The rows of R fall into 3 groups, and each row is roughly a mix of its group's hidden directions.
R:
[[ -4.2 -33.3 -11.9   3.4  -7.2  -6.0 -20.6 -11.9  47.2  10.6   5.2]
 [  0.4  -4.9   2.2 -21.0 -13.2  31.3  -8.9   8.7 -16.2 -44.9 -15.4]
 [  8.2  -2.2   4.4   0.3   8.4   9.6  -8.1  12.5  16.1 -41.8  42.6]
 [  1.1 -10.1  13.6   6.3  -8.2   5.7   3.1  22.6   9.9 -30.5  48.2]
 [ -1.4 -32.6   1.5  19.2  -4.9 -15.1   1.7  11.8  15.9   7.6  46.4]
 [ -5.4   1.0   5.2  16.8  12.2  10.9 -14.9 -31.9  23.3  43.6  -0.6]
 [ 39.1  15.2   7.8  -9.3  14.2   8.7  -2.5 -17.3  -6.3 -41.9   3.3]
 [ -1.8  23.4   3.7 -30.1  16.8 -19.2  -5.8  -0.8  13.4 -18.9 -40.0]
 [ -8.5  29.4   2.9 -21.0  21.1 -27.2 -11.0 -14.2   9.1 -11.2 -34.6]
 [  5.5  21.7 -16.8  -8.5   3.1   2.6 -12.0 -13.5  -9.2 -14.3 -53.0]
 [ 37.1   3.9   7.1  -4.0   3.6  25.5 -19.4 -22.8   8.7 -32.7  11.6]
 [  0.1  34.5   4.2 -24.6  17.9  -8.1  11.0   5.1 -33.4   3.7 -28.6]
 [  9.1  10.2  -1.7  -3.4 -17.5  -9.6  13.0  22.5 -28.5 -42.1 -20.8]
 [ 12.0   5.4  -3.9  -0.4 -23.5 -10.8  16.2  28.1 -24.1 -41.6  -8.8]
 [  8.2  33.7  15.3 -14.3  10.4   2.4  18.0   5.5 -45.7   8.3  -5.6]
 [  3.2   2.8 -12.3   0.0  -8.8  -3.1  -2.4 -22.3 -17.1  32.1 -47.0]
 [-25.3  -8.8 -26.1   4.4   5.5 -15.0  11.1   6.0  -4.5  44.7 -21.2]
 [ 13.1   3.0  -5.1  -0.5 -21.5 -14.3  19.2  34.5 -22.8 -36.7  -0.4]
 [ 23.4  16.8  28.3  -7.5  -2.6  11.0  -4.1  -3.0  -5.7 -46.8  15.5]
 [  0.8 -16.7  -6.9  17.1  -3.9 -33.6  12.9  10.9  17.4  16.0  41.1]
 [ -0.6  -4.6  16.8   4.0   6.4   9.1   1.5  12.8  27.9 -14.5  51.9]
 [  7.4   6.1  -9.3   1.4 -15.8 -29.4  13.1  23.5 -15.8 -43.2 -12.5]
 [ 37.0  14.1  16.1  -2.9  -3.9  15.2  -9.6 -21.1  -8.1 -38.5  11.5]
 [  3.7 -17.2   1.3   5.6   7.2   6.9  -7.3  12.2  35.6 -21.2  44.0]
 [ -1.6  27.9  10.2 -20.2  15.3  -5.0  12.9  14.6 -44.0  13.9 -15.4]
 [ -5.4  21.1  -1.3 -22.6  18.1 -31.2  -8.1  -7.2  15.4  -7.4 -40.0]
 [-10.9 -12.1   6.7  -9.2  13.8  27.0 -10.7 -25.2  18.5  38.0  21.0]
 [ -5.9  23.8   0.8 -24.6  18.9 -30.8  -4.8  -0.9   7.7  -5.5 -40.9]
 [ -6.6 -12.9  12.5  21.9  10.9  12.0 -13.8 -23.1  21.1  41.6  16.8]
 [  6.4 -22.5  -1.4  22.9 -18.8  28.9   5.4   0.6  -9.8  13.0  41.7]
 [  6.3  36.7   4.5  -6.1   1.0   3.4  22.1  10.9 -47.1  -1.5  -3.7]
 [  8.2  21.8  -4.6  -1.0 -13.0 -16.8   9.8  19.9 -17.9 -40.3 -29.1]
 [ -5.4 -29.5 -11.2  -2.2  -8.3  20.1 -24.8 -16.5  43.3  -4.3   2.9]
 [ 28.6   0.1  13.7 -11.1   6.4  21.9  -9.1  -8.1   0.9 -44.2  23.2]
 [ -3.3 -24.7   9.0  11.4 -13.2   0.5 -23.2  -7.7  49.0 -13.4  10.6]
 [ -8.0   0.2 -19.5 -11.5   2.5   7.4  -4.0 -22.1 -26.4  33.7 -36.4]
 [-36.7  -0.9 -15.8  -0.6   4.5 -12.1  16.2  10.6 -17.2  42.9  -4.2]
 [  0.3 -18.5   1.2  25.6  -1.3 -22.8   7.6   4.9  19.3  26.5  40.2]
 [ -6.1  21.7  -0.2 -24.6  17.3 -29.3 -10.2  -6.3  17.5 -10.0 -38.4]
 [-33.8 -15.2  -5.8   8.5 -14.3 -16.9  20.6  23.1 -10.8  35.1   4.3]
 [  1.0  12.1 -11.5 -28.8   6.0  29.5 -15.5 -11.0 -11.3 -15.5 -39.5]
 [ -4.8 -13.7   0.7  18.4   4.4 -36.2  11.6   2.1  17.6  22.9  38.0]
 [  1.7  -9.1  13.3   4.8  -2.8   2.5  -9.0  19.3  27.5 -37.8  36.8]
 [  4.9  37.9  15.0  -9.1  11.7 -24.2  17.0   7.1 -32.9   2.4 -19.4]
 [ -1.5   9.4  -5.6  -2.0  -6.5 -12.0  15.4 -10.8 -32.7  29.4 -41.1]
 [ -4.0  23.4   4.9 -26.3  13.5 -29.9  -6.5   3.0  15.4 -12.7 -38.7]
 [ -2.2  25.5   0.3 -24.0  15.2 -21.1  -3.3  -4.4   7.6 -11.9 -46.5]
 [ -7.6 -35.3  -7.6  14.3 -14.7  -6.1 -19.6  -2.7  42.2   8.5  15.4]
 [-31.4 -10.1 -14.7   9.0  -8.9 -21.3  10.8  16.0  -2.1  39.3 -21.3]
 [ 27.3  12.6  -1.1 -11.2  13.8  22.6 -27.1 -38.7   6.9 -16.1  -5.0]
 [ 34.9  15.8   6.7  -7.3  12.5  17.0 -17.1 -25.9   4.1 -35.5   6.5]
 [  0.6  39.7  11.4 -10.7  14.9  -8.2  15.0   5.6 -38.2 -12.2 -17.9]
 [ 21.5  24.2   8.3   1.3 -13.6  -9.1  34.2  23.3 -33.2   7.0  -6.9]
 [ -6.7  15.4  -6.8 -23.3  12.7 -26.2  -6.9   3.2  19.1 -14.6 -44.1]
 [  7.3  25.9   9.7   9.7  -5.2 -21.8  26.6  20.9 -40.2  10.7   2.8]
 [ -0.6  13.5  -6.8 -27.8   0.5  25.4 -11.4 -10.0 -15.0 -25.1 -39.5]
 [  6.3  26.6  14.7   9.2   2.2  -5.4  25.8  16.6 -47.7   0.0  -0.2]
 [  0.6 -33.2  -1.2  13.8 -17.3   4.6 -17.8  -9.1  45.0   1.5  15.9]
 [ -2.8 -11.2   5.2  10.7   8.8  25.2 -13.0 -23.0  17.6  45.6  14.7]
 [ -1.0  22.2  -3.1 -16.9  -4.4 -24.1  14.4  13.9 -17.6 -41.2 -22.4]
 [-32.9 -13.4  -4.6   8.5 -19.1 -21.4  14.0  23.9  -7.6  31.6 -17.2]
 [-16.3 -31.4 -11.0   5.6  10.4   3.4 -28.5 -24.2  34.2   3.3  13.9]
 [  0.6   6.9 -12.5 -20.5  -0.4 -23.3   6.9  16.8 -22.2 -43.0 -21.4]
 [ 11.9  12.4 -16.7 -12.8  -9.4  -6.4   5.6  17.0 -27.4 -35.0 -33.6]
 [ -6.3 -12.0   7.0   5.6  14.8  27.8 -18.5 -27.3  14.3  41.3   6.5]
 [ -2.7   0.0  21.9  17.3  -3.7  29.2  -2.0 -20.0  16.1  40.3  18.8]
 [  7.7 -15.8  11.1   6.8  -6.8  10.2  -5.0  18.6  24.0 -31.7  41.4]
 [ 16.2  25.8  14.8  -3.7 -16.3  13.1  25.0  21.6 -39.7   5.2   2.3]
 [ -5.4 -28.3  -3.9   0.6 -13.6  28.2 -27.2 -18.5  35.8   7.0   7.7]
 [  5.9   7.0  21.5 -19.2  12.8  29.3  -6.3 -17.1  -2.3 -14.8  42.5]
 [ 29.6  10.6  11.8 -11.8   8.9  16.5  -9.5 -19.1  -5.8 -41.1  22.3]
 [  9.3  -4.9  13.7  13.4  -7.8  10.1  -1.2  19.9  20.1 -27.8  45.6]
 [ -4.4  -1.6 -14.3  -3.5   1.0  -5.6   3.9 -14.2 -12.0  37.7 -47.3]
 [ 31.7  22.1   8.5  -5.6   7.9  11.6 -18.9 -18.5   1.4 -41.8  -6.7]
 [ 27.3  28.2  30.5  11.3 -11.6  -5.4   4.7   6.5  -0.7 -38.1   2.9]
 [  9.7 -21.7   2.9  29.4 -24.5  21.8  13.0  10.3 -13.1  13.0  34.2]
 [ -6.7   8.7  -2.7  -7.7  -1.8  -7.4  12.6 -16.6 -29.7  35.7 -38.2]
 [ 32.1  34.2  19.1  -1.4  10.4   3.3   6.3 -11.7 -13.9 -33.6  10.2]
 [ 10.8 -18.2  -2.1  36.6 -23.2  12.5  17.9   5.9 -15.9  13.5  31.9]
 [ -6.8   5.2 -19.9  -8.1   9.3 -11.1   5.8 -17.3 -21.6  31.0 -42.3]
 [ 11.7  -7.3  -4.7  -7.7 -23.8  -6.2  20.8  25.4 -34.8 -33.6   1.3]
 [ -7.5  -6.4   3.1   8.7  16.6   4.2  -8.8 -27.7  20.9  48.4  14.0]
 [ -0.8   9.9   0.3 -26.5   6.2  23.9  -8.8  -1.8 -27.6 -24.5 -38.0]
 [  5.7 -24.8   4.7  29.9 -20.9  17.0   9.4  12.2 -10.3  12.6  38.8]
 [ 13.6  12.6  -3.4   8.3 -22.3 -15.0  13.2  24.8 -20.4 -39.5 -19.6]
 [ -4.5 -24.7   7.6   6.9  -3.6  -9.7  12.4  10.8  10.8  15.3  53.2]
 [  0.8  20.0  -4.4 -23.6   9.9  23.4 -11.8  -7.8 -17.0 -12.9 -44.9]
 [ -5.8  22.0   4.7 -27.9  20.9 -23.6  -9.5  -5.4  13.1 -13.6 -38.9]
 [-16.2 -20.9  -3.4   8.7   8.2  18.5 -30.2 -28.1  31.5 -19.1   6.1]
 [ -7.3  28.3   1.0 -20.2  18.1 -27.5  -8.3  -7.6  11.6 -18.5 -36.6]
 [-38.1 -20.2 -13.0  -0.7 -10.2   4.9  -6.3   6.3   3.0  44.6  -7.8]
 [-12.8 -35.4 -13.5  18.0 -12.8 -11.8 -19.7  -1.3  39.0  11.4   5.5]
 [ -8.0 -10.7   4.3  -3.3  13.8  20.1  -7.5 -23.8  16.9  46.1  21.4]
 [-39.6 -18.5 -15.1   0.8  -7.4 -10.2   4.0  15.8  -1.5  39.7 -12.4]
 [  4.9   5.1  -0.4  -2.6  24.5   0.5 -15.3  -0.1  32.9 -32.8  35.3]
 [  5.8  -5.2  18.9   9.8  -9.9  -0.2  10.0  25.7   8.7 -30.9  43.5]
 [  1.6  19.8  -3.3 -21.1  -2.5  29.9 -10.7 -10.2 -12.0 -21.2 -41.7]
 [  0.3  26.8   0.0 -19.3  13.6 -21.9  -0.3  -5.9   8.4 -16.3 -46.5]
 [ 10.9 -28.2  -4.2  25.6 -21.7  20.5  14.8  10.9  -9.6  16.3  33.5]
 [ 13.0  35.5  17.9 -16.8   6.7   9.7  20.1   9.4 -38.3 -11.8  -5.0]
 [ -1.5 -36.4 -16.6  24.1 -19.2   0.0 -10.6  -7.5  38.5   5.9   7.6]
 [  0.6   9.2   4.2   6.7 -19.4 -17.3  17.5  -2.6 -25.5  26.4 -42.5]
 [-38.6  -8.5 -11.1   5.7   5.1 -13.3  13.1  21.7   8.2  40.8   1.1]
 [-30.5  -1.1 -15.4  -1.7  10.5 -29.8  17.5  11.3  -5.9  32.8 -24.0]
 [  5.5  28.5   5.3 -11.0   7.0 -12.4  24.5  22.6 -38.8   0.9 -22.1]
 [ -4.1  13.5 -14.8  -7.1   8.7  -3.0   2.6 -20.9 -22.1  33.4 -41.2]
 [ -0.2 -23.4   0.9  12.8   2.1  -6.9   8.2  -1.4   8.6  39.3  42.9]
 [-11.4  -5.0   7.2   9.3  21.9  -0.7 -11.4 -24.7  24.8  44.1  14.8]
 [  6.8   5.9 -18.4 -11.4  -2.7 -20.7   1.4  18.3 -20.7 -41.1 -29.2]
 [  0.1  -5.7  -3.3  23.4  11.4  -0.8 -12.1 -23.3  24.1  47.5   6.4]]

Here is one row of each group, with its name. Which group are the others in?
[-16.8 -10.1 -24.0  14.7  -1.2 -20.6   9.0  15.1   8.6  35.5 -32.4] | G
[  5.0   2.7   0.0 -11.4 -17.2  -8.2  14.6  26.0 -25.0 -47.0  -6.4] | K
[  1.7  27.9  15.8  -1.3   0.8 -37.0  17.8  25.3 -25.8   7.2 -14.6] | F

[ -0.5 -13.5   6.2   0.4   3.9  16.5 -15.3  10.3  29.5 -26.3  43.4] | G
[ -6.3 -19.3   6.3  20.5   0.6 -23.0   4.1   2.4  25.9  17.4  43.6] | K
[ 39.0   4.6  12.6   4.7  -3.8  17.0 -18.5 -18.1  18.3 -34.1  10.2] | G
[  6.5  12.4  -6.1  -0.3 -10.5 -10.4  10.0 -21.0 -35.3  25.0 -37.8] | G
[ -7.7 -37.4  -3.5  20.3 -14.7  -8.8 -16.6   1.0  36.3  12.2  19.5] | F
[ -6.0  27.6   9.9 -35.8  18.5  -7.2 -15.0  -6.9  12.3 -21.8 -28.7] | F
[-13.5 -11.7   8.4  -5.1  17.2  17.9 -12.1 -23.3  24.5  37.2  24.4] | K
[ -9.7 -24.4  14.8  15.8  10.7  10.7 -11.3 -12.7  21.4  32.5  33.3] | K
[ -4.5  16.2   4.0 -24.3  13.9 -26.5  -6.3   2.6  14.4  -6.9 -47.0] | F
[ -2.8  14.8  -3.2 -25.4  11.2 -25.5  -7.5  -2.4  19.8  -2.8 -46.7] | F
[ 17.8  20.8  14.4 -12.2  25.1   9.7  -8.8 -24.3  11.6 -24.8  32.4] | G
